Each run below is a few steps of one of 6 hidden systems, one row a step.
run 1, Z68:
-25 -24 19 -24 1 1 -18 0 -3 14 -14 11 5 -17 27 5 3 -13 40 27
12 2 10 16 -15 4 16 -33 -12 -23 26 0 -4 37 24 -9 12 -29 -17 1
-14 -14 11 -4 3 19 -45 22 39 -7 -14 -12 0 21 -21 13 11 -2 -17 7
-17 -15 9 -35 24 -12 -10 -15 -30 10 9 10 -29 -15 34 -12 -10 3 -20 1
-24 24 -12 17 -9 31 13 -14 14 -27 13 -11 -16 4 -7 -31 35 -4 8 6
18 -23 2 -5 8 7 -26 21 13 33 -2 30 16 6 -7 -33 9 10 -29 -8
-26 25 -18 2 36 -21 -2 -23 0 -12 -28 9 -10 -14 14 -4 -9 -15 -7 -25
-7 -10 7 3 -21 11 1 -15 16 8 1 35 -6 -10 -16 -19 21 -10 49 22
28 0 -2 21 -6 -29 -19 -17 2 16 18 5 7 30 4 -5 3 -28 -25 -29
-39 -15 3 2 18 -4 -21 17 29 -13 -19 -5 -21 -7 -18 18 -22 -21 20 -8
10 -27 18 -11 -18 2 5 -34 -27 13 23 3 -30 -25 1 -20 -7 -17 1 14
run 2, Z611 (11 x 20):
19 -22 4 19 -26 28 21 11 -8 6 -5 -24 11 -38 -17 -14 -20 -11 16 16
27 8 -8 24 -12 11 5 6 -14 4 -13 -46 38 -18 0 -9 1 -11 -24 -11
-3 -1 -7 15 10 15 -2 23 5 -8 -45 -20 38 -18 19 10 -23 -14 12 5
10 12 15 -4 -2 20 24 -6 -16 -24 -26 -14 38 11 32 16 3 1 -15 24
-7 20 -7 2 4 15 -24 17 15 -29 -8 -24 12 32 26 34 7 14 -4 11
-22 -9 16 -37 24 1 5 26 -1 -9 -2 -1 0 25 19 27 -11 25 -21 13
-22 20 -6 -23 13 16 -3 8 -7 -31 14 7 -31 6 7 -3 21 42 -17 6
-6 5 -12 -21 7 11 0 21 29 22 16 18 -21 15 -22 -5 2 49 -5 14
-4 15 -13 -13 21 -23 18 15 -5 12 13 31 -5 -3 -22 -23 15 32 -16 -30
10 17 -24 10 3 -11 12 -9 15 3 -6 49 -20 -17 -28 -8 -13 20 28 -8
29 18 -2 1 -16 -36 22 -24 -5 30 15 19 11 0 -25 10 8 4 21 -9
run 3, Z980 (11 x 20):
-11 2 -4 2 4 17 -33 20 34 17 -32 -27 35 4 -1 8 13 -4 0 10
-11 -9 8 -31 24 1 13 -2 -21 3 -4 39 2 6 46 -16 -3 13 -10 15
-7 39 -15 21 -5 21 10 -36 24 -25 -21 -12 3 6 -5 2 19 -11 10 14
10 -7 9 -18 -8 -10 -30 15 12 14 16 33 9 35 5 19 21 23 15 11
-39 15 -3 -7 25 -11 15 -17 0 -31 11 6 -39 13 -4 -5 4 -7 -18 -19
8 -13 8 6 -30 24 -11 -1 24 -1 4 11 -16 -14 -45 1 10 8 30 24
10 6 -10 -10 3 -26 -13 -7 -20 25 40 2 -21 4 2 -21 17 15 -27 -26
-29 -11 -10 20 14 8 -1 26 24 -6 -22 -3 -2 -24 -34 -20 -7 -19 11 -23
40 -21 8 -3 -11 -5 4 -19 -24 23 1 40 2 -24 2 -22 -14 1 -3 6
-3 27 -25 29 3 -23 -16 -13 -1 4 -2 -29 8 -7 13 1 4 -30 9 -31
1 -40 21 6 -4 -4 9 32 5 6 -5 25 29 14 7 5 -21 -22 23 2
run 4, Z393, 11 rows:
3 -24 7 -1 -1 2 -9 3 -14 -17 12 53 -12 11 39 -11 -7 -5 19 7
2 11 16 2 -10 1 0 -40 23 1 -1 -22 -4 28 -31 11 17 -21 -31 4
-16 -25 12 -23 4 -8 -45 20 -16 0 6 19 -12 -27 3 -5 23 10 17 -4
-10 -4 0 0 7 1 42 -19 9 18 26 -1 -28 21 -8 -27 -18 -12 -26 -2
-3 -1 -4 15 -8 16 -32 16 13 -5 -20 -4 18 -34 -34 -21 37 -2 7 -14
7 -5 -19 -4 23 -19 0 -6 -1 41 6 21 -11 4 38 -20 -38 -4 -6 -8
-22 15 4 20 -2 -3 25 -16 15 -21 -26 -11 18 -9 -30 1 18 -35 21 -12
35 -18 -1 9 -16 0 -34 -6 -10 9 7 38 4 0 33 -10 -7 -2 18 11
-15 7 15 -3 4 -30 5 -31 7 5 3 -33 -5 23 -13 27 -1 -36 -15 -14
-10 -37 22 -8 -13 15 -17 16 -17 -22 4 20 -10 -30 -3 -7 11 -7 30 11
12 0 -2 4 -7 5 7 -27 0 23 33 -25 -17 23 10 -23 -2 -12 -42 3
run 5, Z980, 11 rows:
-22 3 -6 10 -14 -18 -12 -7 10 -6 26 0 -38 -9 -31 8 9 -14 47 -13
15 -28 12 12 -18 -9 11 14 -8 4 43 14 -14 9 -32 -22 6 -9 -5 -22
8 -20 -6 17 3 -3 -27 1 0 4 -1 -20 -25 -25 -27 -13 -22 -20 -32 -26
0 -29 2 -2 -4 -4 -3 8 -13 44 -1 -10 5 -45 4 -22 -20 -18 23 1
17 -1 -8 28 -4 3 18 -3 -25 4 1 -14 33 -10 31 -36 0 -28 -12 -17
18 -13 -2 20 6 6 -21 7 18 11 -36 -5 36 11 26 13 -29 -27 -4 4
-9 -9 19 -20 8 -11 0 -23 -22 -1 -10 1 11 7 55 19 -12 -25 9 17
-12 12 2 16 -18 26 14 -9 7 -28 10 -28 6 31 30 11 7 -18 17 24
3 -12 23 -20 -6 15 -17 3 17 2 11 -7 4 49 6 18 12 9 -28 25
-42 6 2 -29 20 20 -15 -7 5 -14 1 -15 -35 2 11 -3 12 14 -20 16
-13 9 -3 -12 -10 35 16 -5 19 15 7 8 -6 -5 -16 -30 29 25 12 31
run 6, Z611:
-17 -11 -19 15 0 6 -26 33 -2 0 16 -40 -15 -25 0 -14 -6 -9 6 -22
4 -28 16 -6 5 29 32 9 -8 9 -24 -6 11 -32 -16 -23 -23 -4 -18 19
19 30 -21 23 -9 24 -13 -10 -4 -6 -14 -22 28 -14 10 -25 32 7 -15 -3
-3 -2 -8 10 15 5 9 22 34 18 -34 3 39 20 12 10 -27 -9 11 6
3 15 18 -7 12 -10 13 -14 -27 -39 -21 16 26 12 23 16 19 -3 -22 -8
-6 19 -12 -3 -3 11 -28 -9 22 -16 0 2 -21 26 25 35 -10 14 22 26
-22 -10 28 -39 5 -18 14 14 -7 11 28 -10 -1 33 -1 21 15 11 -15 3
-18 -5 -14 -1 10 10 -18 20 -10 -37 23 14 -48 -8 0 -14 1 21 -6 -15
4 -3 1 -25 1 12 10 -12 17 39 3 6 -25 -14 -36 -12 -9 27 -12 22
-1 16 -19 8 2 -12 2 17 -8 17 18 12 15 -15 -8 -40 37 11 7 -32
17 -4 -14 26 6 -3 26 -1 24 5 -19 38 0 -4 -25 -9 -41 -10 13 -8
run 7, Z687:
-1 8 -14 5 28 -10 1 10 22 -15 -23 7 -4 24 8 32 -47 3 -15 -8
-7 -1 27 -31 -11 2 0 -2 -29 -20 -14 -3 12 -26 2 27 23 17 16 23
11 25 -28 4 -1 8 18 8 2 0 39 -6 -20 30 25 -3 -10 34 -6 4
-10 -8 21 -13 4 -2 6 22 22 -6 -17 -15 9 9 -54 32 1 7 -18 -2
-7 0 -9 -25 17 -4 -12 6 -35 -6 10 8 -34 -39 16 -14 -6 32 -10 -6
5 37 -21 8 -5 4 43 -15 22 20 -7 -17 9 -3 -23 9 -12 14 18 12
21 -10 7 1 -5 -9 -13 35 -15 -10 7 23 20 -7 -29 -8 29 23 -15 -27
7 15 -20 1 26 -29 3 -17 -3 -1 -18 12 -20 -8 10 23 -50 2 -5 -16
14 7 16 -4 -32 -3 12 -4 -19 -7 -2 -7 22 -23 -16 25 23 8 40 16
31 1 -18 15 -5 -10 8 22 -13 -1 41 -1 -9 28 17 -2 -20 18 -22 -19
-8 -10 17 -1 4 -7 -3 7 9 -17 -27 -29 1 -8 -34 46 -25 -16 -2 -3
run 8, Z68, 11 rows:
-11 -23 19 -11 5 5 23 -4 -34 10 10 -25 13 -3 41 -24 -4 -26 -21 4
-5 4 -4 21 -4 50 -7 1 13 -40 -25 -15 11 5 14 -13 9 -10 -13 18
2 -11 16 -32 13 10 -18 -10 5 36 -18 10 22 9 28 -10 9 7 -24 26
-31 22 -2 -2 17 -2 -4 -12 -11 -36 -5 8 7 18 43 -6 32 -13 1 -9
-4 -13 16 -12 -3 21 -7 -6 30 -8 -1 47 -9 30 -14 -11 19 10 -5 24
-4 14 0 -15 16 -29 -40 -24 -6 6 8 8 -14 12 2 1 29 1 -33 -25
-44 1 -15 -2 15 1 -6 12 24 -10 15 26 -41 5 -6 -14 3 7 30 -5
13 -12 8 2 -7 -8 7 -21 -7 14 20 22 -19 -10 -36 -37 17 -8 -24 -19
-4 16 -38 27 11 -6 -37 6 26 10 -5 -5 -17 -15 -9 -13 -9 -4 7 -27
-17 -24 5 -4 9 -12 30 -2 3 36 -4 19 -1 -24 -12 -27 -22 -24 24 -5
25 2 -9 44 -22 0 -9 -25 -7 -16 -7 -8 6 -19 -6 -13 0 -39 11 -16
run 9, Z687, 11 rows:
-18 -19 -5 14 4 19 -30 11 -2 -38 -12 10 -24 -20 20 -2 -17 -16 24 4
14 0 11 -10 -8 20 27 -22 -6 31 -7 -20 29 8 33 -6 -6 -5 -9 36
-22 10 -6 20 1 13 -20 26 13 -35 12 -13 8 25 4 -11 40 -5 -4 -19
-11 -28 14 -24 27 13 -3 3 18 12 -24 29 -10 10 12 2 -38 3 -17 21
-24 32 5 -17 0 7 1 -34 -15 -13 -4 -20 1 -11 12 -6 49 0 0 10
-2 -1 -19 3 -1 13 -4 21 38 21 21 31 -11 32 -3 -16 -1 25 16 9
-14 -5 28 -23 21 -23 7 -22 -3 2 -15 6 3 6 -27 3 16 -16 -41 -19
-11 11 -22 0 -3 -1 -32 -17 3 -1 9 20 -42 -28 3 -9 4 11 38 4
16 1 7 -7 -13 -16 39 -17 7 52 17 1 22 16 -16 -8 2 -6 3 4
-3 -7 -2 23 -3 -13 -29 6 -3 -33 12 9 -19 -5 -29 -9 20 -21 -7 -42
15 -22 2 -6 1 -8 -5 -18 3 39 -14 8 -10 -21 10 7 -51 -13 15 17
run 10, Z393 (11 x 20):
-43 -11 16 -25 2 4 -1 31 4 -8 24 -13 -1 27 10 10 26 7 19 9
5 -18 14 -5 9 34 13 15 3 -23 -2 16 -7 18 -6 -23 0 14 -51 6
-12 28 -20 -15 16 15 -30 -12 18 13 -15 -10 -18 -18 -12 -9 18 31 -20 7
-27 11 -11 -19 23 -15 28 21 8 27 6 30 10 6 9 -19 7 21 24 -6
18 16 -10 28 6 3 22 0 20 -28 -15 39 10 21 -25 -9 -2 0 -13 -19
29 14 -8 -6 -3 -19 -37 -24 11 22 -23 23 0 -18 -16 25 -7 13 11 3
-8 7 8 -15 1 -49 30 -13 -22 8 23 11 -9 1 -6 20 -2 -6 28 -18
25 -22 12 27 -34 6 10 10 1 -26 22 8 -9 4 -41 7 -3 -10 13 -6
36 -15 3 -6 -11 -10 -30 -3 -19 28 8 -29 -4 -22 -9 9 -17 5 -29 -4
-35 -3 -7 -4 8 -10 22 16 -19 3 14 -41 -18 -30 4 0 -19 -10 22 -11
17 -15 -4 29 -19 39 32 20 -3 -5 7 -12 23 -4 12 -31 -11 -8 6 14
run 11, Z521:
27 -1 -5 7 -3 -11 -1 -18 -26 37 3 -26 20 -26 11 -26 -1 -14 -26 -13
-20 -19 -2 25 5 20 -1 11 10 -6 -27 0 16 -21 11 -29 -10 -41 23 -2
42 -9 11 9 -15 9 7 -33 -5 12 -13 25 23 9 20 -7 -7 -17 -7 22
-11 3 -4 12 -3 10 -44 -13 10 0 -4 -36 8 13 37 3 14 -33 1 6
-11 -45 32 -18 1 10 4 4 7 8 4 17 -2 28 19 1 -18 -21 0 24
0 9 13 -6 -7 23 -11 -34 -6 -25 7 -12 -16 18 5 -9 31 -5 -42 14
-18 -23 -1 -14 -4 18 -34 16 22 30 26 -4 -27 3 -4 -21 10 10 5 15
-13 -7 16 -24 22 -4 21 -4 -15 9 3 21 6 4 0 -39 26 2 -41 -14
-9 10 -21 19 3 18 -27 -11 25 -13 -3 34 -25 -10 -16 -36 21 3 7 -9
13 -2 -1 -11 3 -38 -14 -13 -2 51 13 32 7 1 3 -15 13 -2 9 -14
-23 4 -5 20 16 -22 -5 -5 -7 -31 2 16 -4 7 14 -15 14 -38 8 -37
run 12, Z521, 11 rows:
-8 2 -10 19 14 12 -48 14 20 -29 -32 -12 6 -3 -5 7 6 -12 -17 -18
-1 -16 13 -31 4 -10 11 -18 -5 30 -3 30 -14 -10 16 11 -29 7 25 30
-14 30 2 11 -11 3 16 -13 -6 -26 17 -28 16 24 8 -3 47 -12 -3 -7
15 -32 -6 7 -1 10 -29 39 23 4 14 17 -18 16 -8 5 -32 15 -3 0
-11 10 17 -33 20 -20 10 -36 -23 8 -17 -11 -6 -19 -6 6 7 -2 -34 -5
-22 3 -13 14 -17 25 4 16 8 -20 20 3 -17 -11 -4 -21 21 8 48 12
37 0 -2 2 2 -18 15 6 -1 35 13 10 23 24 -7 -7 -8 13 -36 -16
-29 4 -7 5 23 -2 -36 3 1 -29 -35 -6 -8 -31 0 3 2 -15 0 -20
10 -6 6 -9 -15 -6 37 -20 -1 25 13 33 -7 0 3 0 -17 3 41 25
11 23 -4 23 -10 -8 -10 2 -10 -21 13 -33 26 23 7 3 35 -13 -19 -26
-3 -37 0 -1 12 2 -21 26 16 5 -9 11 -25 -6 -3 12 -55 -4 7 3

Name the system that made each run.
run 13 (2 x 20):
-27 16 9 -23 11 -12 14 -8 3 -27 -12 34 -10 4 -8 27 13 16 32 9
14 31 -17 3 -14 -18 10 0 -1 -8 40 3 -17 31 -3 23 11 31 12 -6
 -> Z521
run 14, 2 rows:
1 11 -2 23 8 1 11 2 -10 -20 -16 2 38 1 4 -33 30 -21 -24 -29
10 -8 -10 14 10 7 -35 -2 23 -11 -34 43 5 4 22 5 -22 -7 14 8
 -> Z687
run 15 (2 x 20):
-27 -10 -11 -8 14 21 23 31 -3 9 -2 -21 -16 -35 -5 -19 -26 16 7 5
34 8 2 -1 -11 14 30 -10 -18 19 -12 -3 34 -26 -12 -25 13 16 -21 7
 -> Z980
run 16 (2 x 20):
5 -36 17 21 -16 10 16 29 14 -7 19 13 14 32 -9 -11 -5 -24 8 -3
1 -18 15 0 9 9 -30 -23 -11 -19 -15 -19 -15 -7 15 0 -13 -29 -46 -3
 -> Z687
run 17, 2 rows:
21 -31 -3 16 -6 32 5 4 9 11 -13 23 -6 -23 -4 -29 -36 -3 3 20
11 27 -3 8 -2 -5 7 -31 -1 21 -14 -27 30 -6 -11 -16 30 -14 -29 -11
 -> Z611
run 18:
-2 1 -17 -2 10 41 7 16 2 9 9 -19 -11 -3 20 -39 -8 26 -34 14
-7 12 0 -17 15 15 -4 -10 18 32 -40 -3 31 -16 -9 -19 21 9 -19 13
 -> Z980
run 19 (2 x 20):
23 -16 19 -12 -1 11 -14 7 -24 -27 9 7 -5 13 4 0 10 19 -55 -1
-27 16 -22 -9 18 10 -7 -6 25 20 -15 -31 -28 -20 -8 7 -27 10 6 13
 -> Z980
run 20, 2 rows:
-24 14 -13 -10 30 -26 -4 14 21 3 -5 41 2 32 12 8 0 12 12 -17
12 2 15 -1 3 -2 24 -22 13 -17 -24 49 1 7 -38 7 1 2 -5 4
 -> Z393
run 21, 2 rows:
12 24 -4 -14 12 -20 -19 8 4 -8 -24 24 11 -8 -23 33 13 37 -1 -12
8 18 -6 -20 8 -36 19 0 -21 1 13 30 -10 1 6 26 -11 34 17 -9
 -> Z687
run 22:
26 -15 3 -1 -5 20 -23 23 0 11 -24 30 38 -18 5 -15 16 20 3 12
-10 30 -26 -1 29 -6 3 -25 10 18 -21 3 7 11 45 -9 -14 -5 -8 1
 -> Z521
run 23:
9 -31 -1 1 -7 -8 -24 10 1 11 4 40 -25 -28 -15 0 -22 4 36 1
4 9 -5 15 -8 -30 26 -30 -23 11 28 -14 -11 -9 -7 -21 5 -29 0 -30
 -> Z980
run 24:
-4 7 -15 24 0 15 45 -3 26 7 11 -9 3 34 16 -13 -28 -18 7 8
15 -17 35 -14 -9 6 -39 -12 -6 -11 -20 -3 23 7 -5 19 28 -12 -27 10
 -> Z980
run 25:
-7 23 -22 -7 12 -5 -17 2 -4 27 17 -42 5 14 38 -7 7 8 -22 -7
-35 -29 19 -9 19 11 9 31 25 -12 -24 25 5 6 -19 -1 -7 -10 8 2
 -> Z521
run 26 (2 x 20):
0 -13 19 -8 -4 13 10 -22 -9 12 -28 -38 7 -39 -18 3 -15 -21 -15 16
3 2 -8 18 -15 28 -14 13 -13 -2 -2 -29 33 -17 35 -26 26 -8 11 8
 -> Z611
run 27:
-10 -13 6 -1 -1 -30 -40 21 -2 -12 24 22 -16 10 -14 8 21 -5 15 -32
-1 -19 2 -15 7 -10 16 -25 -11 16 16 15 -50 -16 -3 -9 -43 -5 -3 5
 -> Z611
